(in the rows, 128 means zero)
One turn sends every row of this set to another row. A few are shown first. Where does it send the rows asked after them?
K_760: 132 128 147 141 143 117 147 144 129 129 149 128 158 166 131 190 122 116 110 159 125 137 106 123 146 151 126 123 131  92  71 127 128 162 151 132 148 134 109
K_117: 145 143 127 162 151  98 117 116 136 142 140 125  98 162 142 109 143  95  99 149 147 106 105 113 125 145  61 131 156  82  71 120 147 140 119 152 140 140 101
K_463: 137 158  94 148 149 113 123 144 124 129 115 106 109 109 136 118 160 117 107 166 126 103  91 139 134 173 107 140 164  90  91 121 156 138 132 130 179 140 103
K_988: 156 114 167 121 132 100 144 113 166 116 132 122 142 148 145 182 131 121 103 158 129 129 110 118 154 139 102 127 112 122  77 133 103 131 135 142 133 135 133
K_129: 133 142 128 154 151 128 143 123 125 125 151  91 124 138 103 117 113 109 128 118  77 118  80  89 134 145  95 147 103 141  76 127 161  81 121 158 148 148 109
K_865: 128 125 149 162 127 117 136 120  94 110 139 106 130 158  97 138 121  82 133 162 121 135 111 119 157 111 128  90  92 131 116 143 142 132 160 127 150 142 114
K_364: 142 133 142 149 142 118 152 118 119 120 135  92 123 133  88 123 124 119 129 143  85 117  79  93 141 138 113 150  89 165  99 156 144  96 117 150 147 157 111
K_789: 116 137 154 167 107 128 145 118  94  98 140 105 134 136 107 159 132 104 122 177 111 136  83 148 164 129 115  93 104 119 112 116 135 105 174 123 153 151 130
K_381: 133 154  95 146 154 107 124 140 125 134 121 114 116 111 135 118 157 112 104 167 126 108  89 141 133 178 115 138 161  83  91 123 151 141 126 135 180 143 110
K_325: 152 145 125 185 148 108 132 134 112 135 123  93 101 148 122 115 156 135  72 158 140 114 103 119 143 159  60 163 153  93  62 112 140 132 128 154 147 157 104
K_780: 137 149 118 171 146 128 131 134 130 136 139  96 105 146 131 108 137 119  98 126 100 115  99 104 136 179  72 148 147  92  53  97 168  99 120 159 158 147 108
K_939: 135 133 140 139 144 124 153 116 126 122 146  99 128 137  96 123 115 107 132 126  80 113  81  87 132 145 111 143  91 155  97 142 154  93 115 149 146 148 109
K_207: 143 125 150 155 136 106 153 147 120 126 138 118 154 161 116 187 134 130 101 172 133 138 109 131 158 146 127 134 126 103  77 135 117 169 154 132 150 142 108
K_139: 162 108 169 128 126  94 154 114 165 114 128 115 142 145 133 180 137 124  94 154 136 127 118 121 159 141 100 131 106 126  83 126 100 134 138 141 136 137 127
K_563: 144 152 120 183 151 122 117 136 116 133 125  90  95 145 130 110 147 138 105 162 105 122  85 111 146 164  78 157 151 105  51 131 150 101 119 159 155 162 120
K_240: 109 138 152 157 110 135 144 116 101 101 150 111 139 140 115 160 124  92 126 162 105 133  85 142 156 134 113  86 106 110 110 105 145 100 172 122 152 142 128
K_774: 130 142 157 136 130 116 129  94 135  93 126 119 118  96 120 124 145 121 100 146 102 110  61 146 112 171  77 131 125 118 102  97 140  89 138 159 118 146 121
K_822: 134 148  96 148 147 106 137 140 129 133 122 112 119 109 125 115 158 108  94 151 129 104 101 141 134 186 112 137 155  81  95 105 156 143 129 135 183 139 101
K_866: 137 117 153 153 136 101 137 116 108 125 146 114 118 170  98 122 118  73 127 145 133 120 124 104 142 114 111  96  89 126 114 139 150 142 150 136 137 136 106
K_962: 141 152 121 170 160 119 117 131 116 139 132 105 102 154 143 120 145 126  88 158 130 115  92 110 133 157  62 152 163  84  52 118 146 125 123 154 142 152 112
K_450: 147 135 132 171 137 116 161 126 119 121 139  77 122 131  79 112 127 119 110 117  88 115  92  97 146 146  92 157  91 152  87 120 153  88 128 157 153 154 100
K_745: 155 105 172 125 128  98 145 105 176 112 116 106 143 141 123 154 133 109  92 148 136 130 122 107 150 135  99 134  90 123  83 124 114 108 135 140 138 132 134
K_564: 137 137 159 145 123 109 137  97 132  91 120 112 117  92 107 121 152 127  91 147 109 110  67 150 118 172  75 137 120 124 107  95 136  93 141 158 121 150 117
K_223: 135 142 158 144 129 111 126  96 129  92 118 114 114  94 115 124 150 131 100 161 106 113  57 150 118 165  78 137 125 125 103 110 132  92 138 159 118 154 124
K_639: 117 149 151 160  98 133 134 113 105  86 129  97 128 101 116 156 144 108  94 170 108 121  81 158 153 154  98 107 129 116 114  93 131 101 163 132 137 156 131
K_656: 143 128 142 148 135 117 166 118 124 119 139  90 127 132  80 120 124 112 120 123  87 111  91  92 140 147 109 149  83 161 103 135 150  98 119 149 150 150 102
K_345: 155 141 129 178 147  88 119 119 126 139 126 114  92 157 129 108 155 112  94 170 156 109 104 122 136 137  63 142 153  94  76 134 133 145 121 152 141 151 103
K_969: 113 149 150 154  98 137 135 111 110  88 135 101 131 102 120 156 139 101  94 159 105 120  83 155 148 158  97 102 129 110 112  83 137  99 163 132 138 150 129
K_492: 153 142 123 193 134 114 143 139 119 130 122  80  99 139 106 103 155 136  83 140 114 116 107 116 151 175  72 162 138 107  62 102 153 107 126 157 162 158 103
K_251: 150 108 171 118 135 102 138 104 178 113 121 110 143 144 134 157 128 106 100 150 131 131 115 105 146 133 101 130  95 118  79 129 116 105 132 140 136 130 139
K_132: 143 153  96 155 143 108 131 144 122 126 111 100 110 105 125 115 166 120  98 163 131 101  98 143 139 175 105 144 158  94  96 115 153 142 135 129 182 142  98
K_693: 155 136 129 175 138  88 135 119 134 138 131 114  98 155 121 103 153 100  82 143 158 104 118 120 133 149  57 139 146  88  80 108 143 146 124 152 145 143  91
K_992: 138 119 153 153 139 100 131 116 106 125 145 114 117 171 101 123 118  77 131 155 132 122 118 105 143 110 113  97  92 127 113 149 146 140 149 136 136 139 110
K_181: 141 117 154 158 135  97 137 116 104 124 142 110 117 169  94 121 122  79 125 152 136 121 123 107 146 112 112 100  88 130 116 144 145 143 151 136 137 140 106
K_402: 138 154  95 147 144 113 131 142 127 128 117 106 113 108 131 117 159 111 101 152 127 100  99 138 132 179 104 138 160  88  94 107 161 139 133 130 181 136  97
K_581: 155 107 172 125 133  98 138 106 173 112 115 106 140 143 128 157 133 113  98 160 135 132 114 108 151 129 102 135  93 124  81 137 109 108 133 140 136 136 140
K_536: 141 149  98 157 147 100 134 142 121 130 113 106 114 107 120 115 165 118  93 167 133 107  97 146 141 179 114 144 155  89  97 119 145 146 130 134 182 147 105
K_545: 143 144 123 172 149 117 136 131 122 138 135 101 108 151 130 116 146 119  74 134 134 110 108 111 133 168  57 152 154  81  59  91 154 128 127 153 147 145  99
K_627: 116 133 154 166 101 128 157 117 100  97 144 104 139 135 100 157 132  97 114 158 112 131  93 146 162 137 111  91  99 115 115  97 142 105 176 122 156 144 121
K_509: 144 143 131 169 149 118 139 126 112 122 136  81 116 134  93 117 125 127 125 144  84 123  74  97 146 134  98 158 102 155  80 149 145  85 123 158 148 161 114
K_134: 139 121 150 150 131 109 164 146 129 127 145 120 160 160 114 185 130 117  94 147 133 133 120 127 152 158 122 128 122  96  80 111 127 168 156 132 153 134  99
K_269: 112 152 150 153 103 138 127 111 107  88 134 102 129 104 125 158 139 104 100 170 103 122  76 155 149 154  99 103 134 111 109  95 133  98 161 133 136 153 135
K_431: 124 126 148 154 128 122 137 118 100 112 146 111 133 160 101 138 115  74 134 149 117 132 113 115 150 117 126  85  93 124 115 133 150 130 160 126 150 137 112
K_562: 129 122 150 162 122 116 146 120  97 109 140 105 133 157  91 136 121  78 126 149 124 132 119 119 155 117 125  90  88 130 120 129 146 133 162 126 153 139 107
K_526: 156 110 168 120 127 100 153 113 170 116 135 122 145 146 140 180 130 114  97 143 131 125 119 116 152 145  98 125 108 119  80 117 108 130 137 141 135 131 126

K_774 -> K_223
K_134 -> K_760
Where do these go?
K_364 -> K_656
K_988 -> K_139
K_381 -> K_536
K_969 -> K_269
K_693 -> K_117
K_450 -> K_129
K_181 -> K_866
K_431 -> K_865
K_251 -> K_581
K_325 -> K_545
K_240 -> K_789
K_780 -> K_563
K_463 -> K_132

One turn sends every row of this set to another row. A few are shown first. Where does it send the rows asked after them?
K_312: 113 149 107 129 131 141 116 102 119 105 110 142 147 116 141 120 118  96 130  97 138 110 122 105 106 109 101  91 140 132 128 146 135  98 108 175
K_163: 122 111 133 138 122 134 126 141 154 136 157 137 126 122 111 145 121 126 136 165 104 114 138 112 134 155 135 153 106 123 111 125 128 158 124 127
K_16: 123 137 111 106 141  80 139 145 113 114 129  95 140 135 130 112 146 111 162 122 136 107 128 123 154  99 109 129 136 143 162 139 139 112 127 127
K_406: 137 114 141 102 129 124 123 137 118 148 148 116 103 108 104 110 134 115 118 133 162 137 111 140  95 128 138 118 155 145 140 142 120  95 147 131
K_771: 139 107 136 118 139 113 132 134 113 149 146 114 108 111  92 114 128 115 141 141 166 125 127 137 105 133 142 120 162 151 136 149 122  93 147 131
K_797: 123 136 125 132  86 153 129  96  88 117 132 147 135 131 129 108 127 147 133  99 117 137 171 122 134 137 142 119 135 124 124 164 159 138 149 146
K_862: 134 129 145 133 135 150 115 138 143 132 155 134 134 118 139 119 105 141 114 151  87 140 129 130 117 135 138 154 102 123 116 123 124 157 141 130
K_103: 114 152 126  89 125  92 122 151 127 117 140 112 135 123 143 107 164 101 127 116 138 118 100 123 141  93  99 124 130 134 158 123 133 112 126 128
K_757: 108 134 104 131 137 120 121  99 116 100  99 128 140 116 132 126 112 103 156  94 146 116 129 110 113 119  96 101 137 140 123 147 136 103 110 176
K_851: 116 143 119 121 123 138 119 110 130  95 100 127 124 119 126 130 127  95 137 100 149 115 119 105 114 118  88  99 137 132 129 146 138 103  98 177
K_41: 112 162 123 122 150  81 122 143 115 124 147 130 161 125 145 101 153 109 143 120 136 104 119 123 146  86 116 116 146 146 146 125 130 102 140 131
K_621: 131 120 104 146 117 135 103 134 141 144 138 110 143 118 159 112 148 130 117 141  70 146 150 126 156 140 125 101 117 105  99 114 136 128 133 123
K_314: 130 123 139 122 141 114 119 131 117 153 156 131 120 105 106 111 133 117 129 135 165 132 116 142  95 127 145 111 163 154 131 139 115  88 160 135
K_548: 102 131 128 118  67 134 113  95 106 110 134 146 121 123 121 132 152 141 140 100 136 150 152 125 136 157 123 123 126 125 116 152 156 145 151 151
K_307: 119 112 102 152 121 113 100 129 142 141 132 107 140 114 153 121 150 134 137 138  83 151 152 131 162 153 121 107 115 113  90 112 136 132 137 126
K_705: 131 116 117 150 116 127 106 140 150 139 129 105 126 121 143 119 157 126 129 145  80 141 154 122 170 147 116 106 117 108  92 113 142 131 121 127
K_365: 119 136 123 148 135 126 102 126 150 128 161 132 144 126 122 152 121 149 150 160 102 140 136 132 120 157 133 145 108 134 111 119 123 148 163 133
K_777: 112 142 150 138  74 150 123 106 108 121 140 172 123 121 115 117 155 128 121 107 131 122 160 110 146 139 136 113 140 120 104 152 157 138 135 153

K_41 -> K_103
K_365 -> K_862
K_851 -> K_757
Where do these go?
K_705 -> K_307
K_548 -> K_797
K_771 -> K_314

One turn sends every row of this set to another row. A few are shown first. Where does it send the rows asked after them?
K_462: 117 135 138 165 106 142 168 158 142 120  88  91 136 129 165 107 115 163 163 128 128 138  89 129  96 161 149 153 129
K_294: 131 109 119 157  70 118 142 157  93 119 103 109 167 110 134 116 143 111 194 124 158  72  83 137 162  95 119 132 109
K_613: 152 129 107 149  86 113 124 167  75 139 106  94 170  99 138 115 134 101 210 144 139  85  93 154 153 108 135 136 115
K_811: 120 117 106 165  87 143 135 164  92 130 119 120 155 145 147 139 139 102 178 123 138  79  99 147 172  85 121 140 112
K_680: 120 141 140 168 107 140 163 161 140 124  86  91 139 129 161 107 113 161 168 133 128 136  93 128  93 170 152 150 130
K_999: 125  98 135 189  88 143 127 142 124 106  94 121 162 115 125 163 154 111 149 115 147  78  89 128 115 106 128 132 108
K_721: 118 132 135 157 115 139 162 165 141 128  93  90 143 131 165 102 120 150 171 135 127 128 101 123  81 173 144 156 136
K_392: 150 137 118 180 106 116 135 150  89 119  76 115 151  85 115 132 148 107 179 129 142  75  91 148 125 104 139 103 112
K_192: 121 138 113 194  98 143 136 151 102 126  93 137 148 137 124 148 146 103 160 120 144  75 101 145 148  95 130 115 110
K_112: 143 149 107 187 116 139 112 163  86 136  95 123 151 125 123 153 137  95 174 142 123  72 115 154 131 117 145 112 117
K_698: 132 120 103 155  94 142 123 171  82 137 126 109 156 140 151 138 133  97 189 134 127  80 104 152 168  94 127 143 116
K_875: 149 141 103 172 114 139 107 170  78 142 109 111 153 126 136 150 133  93 188 149 115  75 115 158 140 117 143 123 118
K_684: 125 124 139 151 106 143 153 172 137 117 100  80 141 130 172 108 109 161 176 139 122 124  97 122  99 175 147 155 131
K_672: 122 117 137 150 105 145 160 170 136 114 100  80 137 130 175 106 111 163 172 133 121 125  94 124 103 168 143 157 132
K_570: 134 110 115 155  68 133 113 159 100 152 131  92 185 126 146 141 134 101 188 141 137 110  93 152 144 109 137 178 114
K_679: 149 125 110 158  90 130 105 158  89 157 120  87 176 111 145 148 135  94 187 147 118 117  97 165 128 112 150 169 119
K_393: 124 132 139 158 105 142 153 170 136 122  96  84 141 130 166 108 108 159 177 142 124 126  97 124  94 180 150 154 132
K_577: 141 116 112 149  72 116 134 165  83 130 110  99 171 108 139 114 137 106 206 135 149  79  88 144 163  99 125 140 112
K_925: 122 140 138 164 106 140 156 165 138 125  90  87 143 130 161 108 111 161 172 139 126 130  97 125  93 179 152 152 131
K_478: 118 120 134 147 112 140 166 169 139 122 101  84 142 132 173  99 119 153 171 134 125 127 100 122  90 166 139 161 136
K_262: 119 130 134 153 113 140 159 166 138 126  95  86 143 132 168 102 118 150 173 136 125 125 105 123  83 175 144 157 136
K_835: 115 121 134 150 112 140 169 166 142 122  99  87 141 133 173 100 121 153 169 129 127 128  98 122  92 161 139 160 134
K_244: 120 125 133 148 112 139 160 168 140 124  99  84 143 131 171  99 119 151 174 136 123 126 101 122  87 171 141 160 136
K_164: 120  97 125 161  58 139 122 154 112 134 126 106 184 131 142 143 141 105 178 128 153  95  89 136 149 107 125 170 110
K_755: 115 135 136 159 115 139 166 161 144 127  91  92 142 131 164 102 120 152 165 132 129 129  99 124  83 168 144 155 135
K_172: 132 148 113 195 109 141 123 154  95 129  89 135 149 129 120 154 142 100 165 131 135  73 108 149 133 108 139 108 112
K_417: 119 118 139 153 107 144 167 165 139 113  97  82 134 130 175 104 113 164 167 128 125 131  90 124 104 159 143 157 130
K_933: 143 129 100 159 103 139 112 174  76 141 121 106 156 132 147 142 130  93 193 146 116  77 111 157 154 107 136 136 118
K_111: 115  92 134 176  66 143 128 148 123 114 112 116 174 127 132 151 149 110 161 116 157  82  87 125 137 103 122 151 107
K_327: 130 113 122 170  80 120 146 150  98 109  89 118 160 105 125 122 150 112 181 116 160  70  85 133 150  92 120 116 108
K_739: 113 125 134 155 112 141 171 163 144 123  94  91 140 134 169 100 121 154 165 127 129 131  97 122  89 159 139 160 134
K_87: 157 131 112 172 113 131 104 153  91 147 105  92 164  95 134 158 137  95 175 146 110 113  98 167 106 113 156 150 120
K_829: 158 144 111 173 108 112 125 156  78 131  82 105 155  84 120 128 141 101 192 140 132  81  97 155 124 110 146 110 116
K_540: 153 125 120 186 121 137 110 146 101 130  91 104 154  92 127 165 145  99 158 135 115 101  98 158  94 112 153 131 119
K_386: 139 112 129 193 110 141 121 140 115 112  87 116 152  98 121 166 152 107 147 120 130  86  94 141  99 107 142 123 113
K_934: 138 125 123 178  94 120 144 146  97 111  78 119 152  94 116 128 151 111 176 119 154  69  87 138 134  95 129 105 110
K_335: 117 124 111 182  90 144 140 156 100 125 105 131 151 144 136 142 147 105 167 118 147  77  98 143 163  86 123 128 109
K_368: 116 126 138 159 108 144 169 162 141 115  92  88 132 130 170 105 116 164 162 125 126 135  89 126 101 156 146 155 129
K_599: 159 140 106 159 101 111 121 163  73 140  94  97 163  90 128 122 136  99 205 146 130  86  96 159 135 112 145 125 116
K_175: 114 132 136 159 112 140 169 161 143 124  91  93 139 133 165 101 122 153 164 128 130 130  99 123  86 163 140 156 133

K_462 -> K_680
K_698 -> K_811
K_244 -> K_478
Where do these go?
K_386 -> K_540
K_392 -> K_829

